One turning vector, and how many steps it has turned
The counts run from 0 to 125.
[131 142 168  96 128  98 109 129 156 127 125 101 170 146 118 112 124 123
 140 175  88  72 117 136 121 121  92 168 154 175  65 180 136 106 159  90
 160 120 123 139 115 145 124 136 146 155 105 133 138  95 125 147] -> 49
[126 146 163 127 119 125 101 123 138 125 130 107 185 142 116 125 133 145
 130 170 110  73 141 124 128  98 106 144 136 145  92 177 123  81 154  71
 163 132 161 139 106 142 141 114 168 185 106 105 123  92 130 160] -> 45
[145 121  70 156 146  78 126 107 146 166 107  87 104  84 151 130  87 132
 140  79 111 183 133 152  88 127 150 125 106 144 116 122 160 155 115 141
 136 159  84 157  96  82 141 146 111  91 121 121 130 140 126  93] -> 12
[163 124 145  91 133  64 105 121 155 144 106  79 137 133 105 109 139 126
 118 137  86 121 120 135  95  89 114 183 139 187  89 157 142 127 122 131
 132 151  67 146 178 140 118 140 128 120  97 131 156 132 124 115] -> 58
[147 161  97 100 130 113  78  77 163 179 130 128 104 147 135 114  98 132
  87 133 109 140 109 142  75 132 126 173 127 137 119 104 132 154 138 150
 147 194 109 135  77 107 174  99 105 133 132 135 128 131 112  81] -> 18
[150 138 173 125 131  60 140 120 167 131 133  92 156  96 149 125 156 142
 115 131 104 136 118 114  99 125 105 101 190 122 104 142 127 149 132 114
 189 165  94 123 150 126 183 101 108 151 103 181 110 122  99 115] -> 109
[134 124 136 121  80  84 123 131 167 136 105  77 143 153 162 155 134 103
 138  92  84 162 118 143 112 113 122 102 193  93  87 147 160 109 138  95
 142 141  84 158 128 130 181 145 110 122 137 127 101 117 142 137] -> 115
[153 137  80 179 125 147 136 126 142 143 130 124 102 177 169 135 182 161
 106 123 141 153 131 165 106 125 149 160 119 104 129 162 155 111 129 116
 125 121 136 168  74  95 156 125 100 111 160  84 128 143 125 109] -> 26
[173 111 117 131 128  53 156 140 147 128 107  61 142 110 116 110 147 132
 162 122  94 132 131 156 116 102 139 141 120 171 102 167 166 114 116 122
 127 105  67 163 161 131 107 163 120 101 114 125 146 136 134 128] -> 57
[141 152 125 130  90 116 111 114 156 151 128 121 161  83 140 143  94 166
 132 100 114 174 130 106 112 134 148  94 111  84 157  84 147 132 133 116
 135 173 130 158  97 107 173  86 121 146 120 113  90 142 112 131] -> 15
[157 146 134  76  70 101  99 100 153 156 101 137 144  71 115 140  88 113
 138 140 121 177 128 113 147 126 136 119 157 117 127  74 153 122 142 135
  98 164  87 136 116 104 137 108 115 124 145 171 112 150 144 111] -> 69
[159 146 130 102  81 132  91 102 157 165 115  91 163 166 134 145 146 138
  97 117  94 125 133 134 121  77 133 155 126  97 112 146 130  68 160 119
  96 160 129 180 129 138 160 111 147 141 127  75 106 135 156 127] -> 121
[ 76 151 169 131 131 173  82 126 132 114 122 144 128 130 153 119 108 167
 120 152 161 136 146 143 107 110  94 165 128 161 103 106 143 131 117  78
 148 168 185 124  96 108 133  64 122 160 133 108 138 117 104 135] -> 90
[158 129  67 170 111 119 144 113 147 172 130 119 117 141 171 130 136 160
 128 107 127 169 130 160 105 137 172 130 108  95 148 141 157 114 134 122
 128 133 126 169  53  80 153 136  94 121 152  97 104 141 125 116] -> 21
[ 77 142 137 135 155 143  83 119 141 123 128 122 114 141 136 117  85 145
 128 163 158 101 135 153  99 122  97 170 139 178  68 139 128 140 122  95
 179 166 175 111  85 115 136  95 140 159 121 123 141  91 111 133] -> 94
[139 177 133 105  92 126  89  84 164 162 128 142 146 121 149 137 104 160
 104 125 122 147 124 112 101 145 129 131 143  82 141  84 128 147 152 134
 147 186 133 133  87 102 191  80  98 159 141 141 103 138 105 105] -> 19
[169 106 166 130  97  68 172 147 135 120 106  64 188  75 126 122 155 152
 166 123  99 136 140 111 130 105 137  94 127 124 131 139 160 106 120  96
 123 109  86 171 164 122 120 148 135 136 107 137 120 144 123 159] -> 56
[153 127  72 159 110 103 142 109 140 168 121 108 135  89 157 132 105 148
 140  85 116 178 136 138 111 133 167 100 107  87 147 118 161 135 129 138
 121 147 109 171  70  89 151 122 112 119 132  98  99 146 118 114] -> 16
[127 136 110 111 104 157 108 114 125 125 107 158  95 123 152 130 129 134
 151 178 145 186 125 160 136 156 121 167 160 144 115  91 166 126 140 108
 112 132 109 140  66  87 116 132  78 101 194 165 145 158 125 105] -> 79
[120 135 169 141 111  80 148 140 146 115 144  97 173 105 166 138 122 151
 164 135 111 130 115 107 108 153 121  87 177 110 117 142 148 146 135  73
 195 118 112 141 109 108 180 115 112 164 121 158 102 111  92 150] -> 105
[111 142 170 145 123 117 116 122 133 120 145 113 173  80 152 118 112 165
 148 151 127 113 134 109 118 138 111  96 158 125 117 129 137 145 132  82
 198 149 148 114  88 105 172  94 132 176 110 147  96  93 101 151] -> 100
[105 117 135 171 114 174 111 150 146 109 120 119 120 181 167 151 159 133
 137 144 150 124 137 167 126  93 102 151 164 114  89 178 150  78 126  73
 124 128 165 148  93 119 148 125 110 143 163  86 114 120 137 147] -> 35
[182 142 136 149 134  83 131 118 159 163 133  65 154 150 140 104 174 153
  89  86 102 110 118 145  81  80 136 154 117 131 115 170 136 129 117 122
 147 150 118 162 161 153 166 119 141 137  86 100 120 115 107 111] -> 112
[102 133 156 182 139 167 129 137 115 110 133 136 147  72 145 123 126 190
 139 134 183 144 156 125 126 111 114 116 112 126 126 107 138 120 111  98
 140 168 193 134  93  94 139  68 135 161 128 109 110 134 110 139] -> 91
[131 149 102  96  70 153  89 106 140 157 116 143 117 144 156 128 110 142
 147 156 116 166 122 161 142 140 135 156 133 121 141  98 177 109 156  97
  81 119  94 176  63  96 126 132  96 103 167 123 141 145 141 135] -> 75
[ 99 155 143  86 108 111  81 129 144 120 115  89 129 146 155  97  94 146
 163 118  90 145 117 144  85 124 103 152 124 185  98 101 170 152 136  73
 146 134  92 163 138 139 113 131 109 116 102 114 167 122  94 157] -> 4
[140 132 101  89  66 119  97 121 141 166 100 120 138 120 137 146  92 121
 164 127 104 185 131 143 145 130 143 118 142 104 128  92 174 101 144 109
  83 136  87 174  91  96 121 133 112 108 157 124 118 147 148 143] -> 70
[133 123 164 173 147 141 129 137 127 122 129 111 176 109 121 127 161 161
 113 160 157  88 155 122 135  68 122 145 117 127 103 173 112  81 132 107
 138 146 185 127 112 130 135  84 172 180 107 106 100 118 137 145] -> 41
[149 134 126 128  89 102 104 126 167 155 118  61 155 179 149 138 147 127
 110  93  82 142 122 136  97  84 134 139 138 106 110 170 149  91 134 103
 124 152 119 177 144 143 166 129 125 124 108  77 104 123 138 142] -> 116
[142 130 129 155  96  99 124 148 158 138 125  52 147 158 172 131 152 136
 139  84  79 130 118 143  99 109 128 117 140 111 115 177 162 114 123  84
 151 115  97 182 132 126 165 145 130 125 109  89 114 108 116 147] -> 111
[180 160 119 118 124 140 126  83 124 156 129 153 140  96 131  94 155 190
 100 148 161 152 140 143 128 121 156 182  86 146 168  92 132 126 139 155
  87 158 141 154  97 104 108  83 125 113 148 127 137 164 116  93] -> 77
[170 126 106 114 112  69 117 122 148 168  98  61 129 120 111 115 125 129
 126  98  96 144 133 149 101  82 144 163 103 166 105 145 160 106 102 141
 102 134  81 174 157 128 108 146 143  90 113  94 140 145 139 124] -> 62
[138 139 118 142 181  85 120 113 142 149 135  89 133 132 142  97 134 157
 117 144 115  89 125 152  75 128 124 158 125 172  95 187 115 159 117 121
 195 144 126 122 108 119 155 112 140 156  95 137 131  94  93 108] -> 103
